Each row is where one point has got to under a steady rotation. How many steps took it there?
The counts run from 0 to 372.
[ 72  94  99 135  87 151 149  87 135 110 123 139 132 146 140 118 147 198
 105 136  75 101 112 162 126 129 147 129  93 153 147 136 126  99 110]
270
[178 107 157 138 105 161 198 159 107 135  80  96 124 117 133 152 143 154
 117 163 162 152 124 127 130  97 151 128 117 104 135 133 119 120 146]
98
[142 175 109 133 127 132 108 136 105 111 112 155 154 122 141  83 151 136
 157 135 190 150 142 114  96 106  86 148 168 107  91 149 104  93 187]
328
[123 184 149 103 183 139 136 114 139 119 164  84 160 106 152 150 133  95
 139 136 150 145 149 105 157  97 115 157 149 123 156  74 120 107 150]
368
[ 88 132 119 130  91 149 105 126 103 148 101  86 142 129 185  95 143 124
  92 124  87 125 161 104 133  96 113 109 145 116 146 123 104  90 159]
60
[111 173 150 129 102 161 123 119 145  88 156 109 151 130 118 141  81 147
 156 135 172  99 135  97 115 133 145 130 114 116 150  61  95 114  97]
358
[114  89 125 159 120 106 155  88 123 147  97 135  92 142 109  85 155 132
 167 161  83 116 113 134 148 113 121 144 103 110  78 189  94 113 139]
21
[109 118 128  95  90 123 115 103 104 114  89 122 127 165 141 160 116 120
 149 106  84  96 108 142 132 103 116  89 103  86 201 156 119 117  95]
295
[107 112 138 173  83  84 146 146 133 124 135 103 106 153  91 132 103 146
 173 145 155 144 117 158 158 108 125 122 105 109 116 134 158 159 187]
241
[110 156 146 137 101 178  74 124 144  97  74 139 146 144 133 102 100 157
 128 140 148 139 145 133 115 100 134  98 161  96 105 117 134  90 160]
332
[155 149 145 124 128 141  76 142 201 127 129 157 162 168 131 130  98 117
 162 123 124 133  94 126 157 155 104 153 133 127  87 112 132 164 174]
173
[106 162 131 111 122  96 114 134  88 154 137 122 108 128 140  97 107  93
 116  89 135 108 162  87  75  89  96 132 103 156 100 155 100  97 118]
63
[101 120 105 136 112 107 166 116  67 155 125 133  95 154 125 146 179 139
 124 125 116 166  99 123 145  84 126 132 118 178 137 174 175 128 149]
258
[120 114 108 179  85 132 128 109 133 157  81 153 136 161 146 135 160 117
 165 162 142 106  72 149 109 111 131 123  74 109 144 152 112 133 113]
31
[126 110 155 156  92  85 155 137 118 125 139  94  86 158  69 121 120 150
 152 130 151 137 110 143 155  94 133 122  93 138 106 155 158 157 144]
242
[ 99 140 170 127  87 125  95 144 114  81 106 131 136 123 132 128  91 132
  96 107 130  61 163 149  94  87 129  88 121 104 150 136 131  84 112]
69
[165 163 183 116 103 172 163 136 110  98 144  89 132  85 108 141 132 124
  96 138 122 101 113 126 120 103 158 100 120 128 155 109 109 121  85]
361
[110 155 142 129 151 156 144 100 113 115 140 101 129 101 126  85 113 126
 128 150 157 133 194  68 111 121 142 163 143 120  78 106 103 100 104]
354
[169 106 157 156 103 174 168 152 125 107  87  90 135 131 144 175 141 164
 143 155 190 142 124 113 154 107 145 127 135  88 147 114 122 105 145]
97
[104 142 127  86 137  88 119  83 108  81 150 157 102 157 122 111 112  94
 149 116 118  79 134 127  81 122 105 170 110 132 129 169 104 105  83]
289
[162 134 129 164 103 160  88 161 139 133  58 127 149 145 182 143 170 149
 118 123 144 115 119 115 141  93 121 123 140 119 150 130  87  96 163]
322
[ 96 134 154 140 113 118 106 131 118 118 112 143 102 169 124 143 153 126
 170 109  83 106  74 136 173  83 129 132 147 130 133 180 130 130 150]
18
[ 98 116 118 167 175 103 128 137 117 131 175  99 106 110 143 148 157 119
 158 116 172 141 135 157 170 119  74 166 143 123 151 130 141 143 180]
235
[126  89 135 151 104 119 136  94 122 131 106 115 105 158 121  86 166 140
 176 158  82 117 102 140 170 129 119 150 137 108  91 173  97 113 171]
20
[165 113 130 104 178 138 118 124 181 181 115 130 164 102 160 130 145 115
 138 129  80 159 123 144 172 163  92 141 130 114 114 128 112 121 171]
168
[139 157 144 101 161 122  93 147 125 160 101 189 145 135 122 152 111  68
 138 110 125 161 125 140 143 148 106 140 125 119  73 149 151 181 155]
171
[134 154 133 120 125 146  99  92 129 138 120 142 134 114 157 106 106  81
 101 144 136 110 119 169  39 103 115  97 113 142 146 143 141  95 103]
53
[ 94 168 112 143  85 138  70 111 130 124 125 124 170 155 181 137 112 108
 127 138 149 115 112 125  87 103 107  89 130 113 199 102 150  80 133]
55
[165 115 138 101 156 164  76 101 156 122  74 138 108 123 159 133  99 127
 149 114 136 118 138 168  86 115  99 142 120 107 134 134 111  79 144]
316
[165 167 140  95 181  95 157 128 138 122 120 139 157  90 130 147 106  67
 131 170  93 125 134 144 111 147 160 152 128 157 143 130 136 134 113]
145
[140 124 106 108 136 105  97 111 147 123 102 123 114 144 138 106 146 161
 160  98 140 117 130 116 142 117  76 131 106  88 117 164  76  63 143]
312
[117 163  93 150 108 119 167 145 148 124  94 118 188 133 146 140 138 151
 103 187 137 148 121 113 122 121 199 116  99 136 152  89 126 145 134]
123
[107 130 135 159 127 149  69 120 157  79 166 132 164 117 125  79 115 130
 101 155 125 114 147 131 137 178 116 111 167 123  98 109 174 143 144]
199
[123 126 114 155  80 139 124 116  89 163  96 175 132 161 146 150 184 100
 139 138 132 108  79 145 121 106 123 111  92 121 138 186 125 139  94]
32
[110 131 116 114 103 112 154  86  93 139 109 133 128 141 159 119  89  85
 140 186 101 135 119 147  65 138 151 137 130 150 160 161 163 148 119]
278
[119 123 105 131  54  94 159 120  92 120 131  99 142 188 153 108 138 109
 147 157  92 112 109  88 128 127 142 150 142 139 153 145 111 147 151]
282
[111 173 156 115 160 161 131 123 138  80 119 151 149 143 145 132 132 160
 102 146 169 164 136 156 128  82 153 159 164 109 117  90 127 119 179]
106
[118 131 135 161 133 180 102 151 159 186 121 130 131 109 150 105 149 119
  68 110  74 136 122 111 139 129 114 101 105 167  91 152 137 151 118]
192
[107 150 144 142 146 164  59 120 154  84 173 140 146 121 138  94 127 119
  94 124 117 130 141 114 143 153 112 126 167 151  97 124 177 142 132]
198
[150 154 145 151  62 147 131 144 135 133  87 135 127 136  95  98  95 160
 150 146 177 131 127 102  93 112 139  89 104 117  88 149 113  98 118]
334
[119 175 159  96 116 182 151 117 117 131 172  90 128  99 131 102 125 155
 124 110 118 147 134  68 128 120 109 125 164 134 109 120  96  84 142]
352
[171 122 132  89 145 114 106 115 154  75 143 160 166 122 117 148 119 114
 167 121 129  99 135 154 166 193  97 162 142 100 118  98 103 131 136]
158
[172 126 110 115 122 150 193 108 127 119 115 101 123 126  98 101 154 180
 122 162 149 163 129  99 142 114 150 132  97 124  89 122 112  86 125]
113
[125 120 127 166 159  98 145 124 104 120 171  96 116 109 123 136 155 102
 159 145 176 144 141 159 146 119  88 168 148 119 135 141 151 169 179]
236
[164 125 141 164 101 161 117 151 135 177 117 112 142 108 148 105 155 109
  82 141  95 142 114 102 129 146 128  92 108 169  87 160 152 168 125]
191
[152 169 167 118 149 158  95 125 140 112  93 154 111 125 119  85 116 120
 125 136 161 139 127 130  77  81 135 133 166 149  81 159 127  90 139]
330
[103 190 189 113 135 128 136 148 151 124 138  99 141 141 110 154  69 122
 114 119 127 137 133 132 158  85 170 112 113 119 140  69 115 135 139]
372
